Named turns come first, each shown by rows before and after it. Which turns, in which order, take the first row of each pair that follows to the second? Write the first one first, as in the answered first pair.
H:
[-14   9  -1   7   5  -2   5 -20   4  -4 -25 -20   9  -8  -9  -7  -2  11
   7  -3  -7  -4   5] |-> [-14   0  -3  13  11   3   3 -17  -3   3 -24 -19  12   0   4 -11 -11   4
  13   7 -12   1   6]
[  8  -6  -2 -17  -9  -7  -9  12  12  -4  24   4 -15   9  12   5  -8 -13
 -14   1  -3  -5  -3] |-> [  6  -1   0 -17 -11  -9  -8  10  17  -7  24   4 -16   5   5   6  -2  -9
 -17  -3  -2  -7  -3]
[ 4 -7 14  4 -3  7 -3 -3  0  1 -2  7  5 -4 -3  6  8  1  4 -5  2 -1  6] |-> [  4 -10   8   3  -3   6  -4   1  -7   5  -2   7   6   0   4   6   2   0
   9  -1   2   1   6]
[ 0 -6 -7 -4 -2 -3 -4  6 -8  9 11  9  7  7 10 -6 -4 -5 -5  0 -3  8  2] |-> [  0   7  -8 -11 -11  -9  -1   3  -3   3   7   8   4  -2  -5   2   4   5
 -11 -10   4   1   0]
T:
[  6 -14   1   1 -16  15  10   6  -3   3  -5  11  15  -7   5   9  -9   9
  -3   0   7   5   1] |-> [  6 -22   7   7  -5  19   4   7   1   5   1  14  12   0   7   0  -8  -3
  -3   5  -2   7   4]
[ -4  -2  -4   0  22  -5  -6   1  -2  -9  -2  -4   5  15   5 -15  -2  -8
  12   3 -13  -1  -1] |-> [ -3   6  -7  -5  20 -13  -4  -2 -10  -9 -10  -7   6  10  -6  -8   5   2
  14  -5  -7  -7   1]
[ -2  10  -7 -12  -8  -1  -2   1   8  -1  -1  -9  -3   1  14  -4  -9   6
  -6 -14  -1   5   7] |-> [  0   5  -3  -8  -3   2  -6   2  11   0   4  -7  -6   4  17 -10 -12  -2
  -7  -9  -5   7   8]
Z:
[  0   2   1   4   8  14  -5  -1   9   2  -1   4   0  -8 -13  -9   5   8
 -11  -4  -6   2  -6] |-> [  3   4  -1  -2   5   9  -4   2   5   3  -1   6  -2 -10 -17  -5   7  11
 -12  -8  -3   0  -7]
[-15   6 -16  -4  -4  -7   1   3 -10  -3   6 -20  -1   2  20 -18 -25   7
   5  10   2   4  -8] |-> [-15  -3  -6   4  -2   6  -1   4   1  -3  14 -13  -2   5  23 -24 -23  -2
  -1  15  -3   6  -8]
[  5  -7   4  10   2  10  -6  -1  11  -2  11  -9  -2   1   9 -22  -4 -12
 -12  19  -9  -4  -5] |-> [ 15  -4  -2  -3  -7   2  -8  11   9  -2  20  -1 -11  -1  -2 -10   1 -11
 -20  12   0  -9  -9]
S:
[ -4  15  -9  -5  -5 -15  10   0   2 -15   0  -6 -14  -3  -4  -3  -4   1
   6  -3  13  -5   7] |-> [  8   1   6   3   4  -9   7  -3 -12  -3  -3   7  -1  -3 -12  10   9   3
  10  -8   9  -7  16]
[-13   8 -10 -18   4  -6  -1   1   5 -17 -15  -5  -2   3   5  -4 -10  -6
   7   7  -5  10   7] |-> [  0   1   8 -14  14  -6  -9   0   6 -14  -8  10  -2   3 -17   6  12  -9
   0  -3  -8   3  15]
[  6   4  -8  -2   4 -16   2   7 -20   7  -4  -3  10   2 -10  -5  14  20
  -3  -8   4 -10   7] |-> [ -1   9 -18  -5  -2 -18   6   9 -14   3  -5 -11   6   2   0 -12   3  21
  -3  -2   6  -6   2]
F:
[-17  15 -17   3 -17  -6  14 -13   6  -1 -14 -16  -3   4   6 -11 -10   6
   0   7  16   7   2] |-> [-21  14 -10   7 -11  -4   9 -16  17  -3  -8 -17  -9   7   5 -20  -6  -1
  -5   9  11   4   3]
[ 10 -17  11   6  -4  10 -14  19   2   6   5   9   2   1  -1   3   8  -4
 -11  12  -6   7  -5] |-> [ 11 -16  11   6  -5   9 -13  18  -1   8   2   9   4  -1  -4   7  10  -2
 -11   8  -6   6  -3]
[ 10   8  -3  -7   8 -24  -4   5 -23  -4   3   2  -5   6 -19  18  11  12
  15 -13  -3  -4  10] |-> [  8   7 -16 -13   1 -24   0  11 -29  -2   1  -3  -4   8  -3  15  -5  12
  20  -5  -3   2   5]
[-15  -4   6  10 -14  28  10   2  31 -14  -3   5  -9 -18  15  -8  -3   0
 -18   3   1   4  -9] |-> [-11  -4  15  12 -11  28   9  -2  32 -14  -5  10  -8 -21   3  -3   8   3
 -21  -4   1   0  -5]
Pairs:
Each pair is 2 to 3 turns apart.
[-13   1   3   4 -16  12   7  -2  12  -7  -1   3   0  -2   2  -9  -7   0
  -9   5   3   6  -5] |-> [ -3  -6  15   8  -7  11   2  -3   7  -1   1  13   3  -1 -12   0   9   1
 -10  -3   0   1   3]
S then T
[  0  -8  -6  -5   5  -9  -4   5 -10   5   3   2 -11   4   3  -4  -4 -15
  22   1   0  -5  -3] |-> [ -3  -7  -3   0   8  -8  -2  -2 -11   4  -4  -4  -5   4   4  -6  -4 -10
  27   1   0  -5  -1]
T then Z
[  0   1   1   3  13  -6 -13  -1   8   2   9  -2 -13  11  -3  -8   5 -11
  -1   2  -5  -3   1] |-> [-2 -2 -2  6 16 -5 -8 -5 -8  8 -3 -9  0 13  7 -7 -3 -6 10  6 -6  1  3]
T then H then S
[  3  -1 -16  -8 -14  -8   8   6 -13   7   1  -7   2  -6  -1   6 -12  13
   4   5  12   1  -4] |-> [  2   9  -5  -5  -2 -17   2  -5  -5   0  -1 -11  -4  -7 -20   3   7  14
   3  -5   8  -9   3]
S then Z then S
[ -3  15   6  -4  -9   0   9  -4   4 -11 -10  -1   4 -16 -16   9   9  12
  -8 -15  11 -11   0] |-> [  1  11   1  -7 -11  -1   8   1  -3  -7  -9   4   6 -15 -14  14   7  13
  -7 -15  14 -10  -1]
F then S
[ -7   0 -12  -3 -14  -1  10  -5   7  -8  -3 -15 -11  -2   6 -11  -2  -1
   3   3   8  -3  -7] |-> [ -7   0  -4   0 -10   2   7  -6  15  -9   3 -11 -16  -2   1 -13   5  -6
  -2   0   6  -6  -5]
F then Z
[  9 -12  -2   1  16  -4  -9   3 -10  10   2   2  -2  11   8  -2  -2 -10
  13   4  -7   2   4] |-> [ 14  -4  -8 -10   7 -13  -8   6 -17   9   0   4  -4   5  -2  10   3   0
  11  -4   1  -3   2]
Z then Z then T
[  3 -18 -14  -1  13   0   2  10  -1   5  26   8   4   8  22  -2  -7  -7
   0   6   5   1  -2] |-> [  6 -18   4   5  21   0  -3   2   8   3  28  15   2   5   2  -1  13  -7
  -6  -4   1  -8   5]
F then F
[-10  -8  -8   0  -9  13   6   1  -3  -3  -1   4  10  -5  15  -4  -8   4
   2   9   1  12  -3] |-> [ -4 -12   5   4  -2  17   0   4   8  -4  13  15   2  -3   3  -6   5  -5
  -8   5  -3   8   0]
Z then F then S
[  7  -6   9  13  -3   1  -1 -13   2  -2   6  13   9 -12 -17  -1   7  10
 -13  -1  12  -4  -2] |-> [  5  -6 -10   5 -14   1   5  -5 -10   0   2   7  12 -12   1   0 -13  14
  -7   7  17   4  -8]
F then F
[  9   3  -1  -4  -9  -3   8   2 -10  11  -7  -1  10 -11  -8  12   5   5
   0  -4  11   2   6] |-> [ -2  11 -13  -8 -13  -6   7   5   5   3   0 -12  -3  -8   5  -5 -10  -2
  -3   5  10   5  -3]
S then F
[ 10  -4  15   8  12   5 -17  -3  -9   6   6   3  -7  17  -5  -3  14 -18
   9  -2 -24  -7  19] |-> [  3  16  -2  -4  -4  -8  -4 -12 -24   2 -21 -14   5   4  -9   8   9  10
  19 -11  -9  -9  17]
Z then T then Z
[ -9  14   9   4   9  -6  -3  -7  21 -10   4  -3  -7  -1 -14 -11  10  -4
  -5  -5  -1 -11   2] |-> [ -8  18   0  -6  -5  -8   3  -2  19 -12   3  -3  -7  -8 -14  -3   5   5
  -9  -8   8 -11  -3]
Z then T
[ -2   7  -8   2   3   6   1   2  -1   0  -7   0   3  -5  -8  11   4   3
  11 -14  -1   5   8] |-> [ -5   4 -13   2   0  10   3   8   0   0  -3  -1   2  -3   5   5  -7  -2
  11  -6  -2  10   3]
F then T
[ 13   8   8   6  18 -12   0  -8 -20  13 -12  -1   6   7 -11   9  13   8
   4  -1  -1   3  11] |-> [  2  -1   2  12   7   6  10  -6 -15  14 -14  -5  14   6  17  -1 -12   5
   5  16  -2  18   3]
F then T then Z
[ 12  15  -4 -23 -24  -8   6   2 -14 -18 -16  -2 -13  -7 -14  13   6  16
 -10 -12  10 -10 -11] |-> [-11  11  -2  -2  -8   4   5 -10   5 -22 -19 -25 -11   4  20 -25 -16  -1
   0  11  -7   2 -14]
F then Z then F
[  2  -1  10   1  17  10  -6  16  19  11   5   6  -2   9  -1 -11  -8  -8
  -6  12  -2  -1  -2] |-> [ 13  -1  10  -6  14   5  -5  19   6  14   4  14   0   5 -14   6   2   0
  -6   2   5  -6   1]
S then F then Z
[ 10  10   9 -16   1  -6  -7  -2  16  -3  16   7 -23  -7 -19   3  29   0
 -14   1   9 -14   2] |-> [ 15   9 -14 -29 -16  -9   3   9 -11   4   3   5 -12 -11  -4  18  10  16
  -3   5  21  -6  -4]
F then F
[  4 -15  16  16  14  18  -8   3  -6  14  10   8   8  16  19  -8  -4 -17
  10   7  -7   6   4] |-> [ -2   4  22  12  14   8 -11  -2  21  -3  18   5 -11  11  -2 -16  11 -19
  -5  -4  -5  -6   3]
S then F
[ -7  13   7  -9 -12  -1   3  -1  -5  -1   8 -10 -16  -6   6 -12   2 -10
  11   8   1   9  -2] |-> [ -2   3  19   0   0   3   2  -8 -17   8   1  -6  -3  -3   2  -6   8 -10
  19   5  -5   8   7]
T then F then S
[ -2  11  -5  -3  13  -8  -2  -3   8  -6  -4 -11 -18   6  -3 -13   8  -6
  -2  -7  -5  -3   1] |-> [  7   5   2  -1  18  -9  -3  -4  -4   0  -7  -3  -9   4 -11  -2  17  -2
   3 -12  -5  -4   8]
H then F then F
[  3  25  -5  -4   1  -9  -5  -9  10 -13  -1 -14 -13  -4  -7  -6   9   3
 -11 -10   3  -7  -2] |-> [ -4  22  -6   4   4  -2   2 -18   2  -9 -14 -23   1  -4   7 -11  -2   8
   0  -4   0   1   0]
F then F then Z
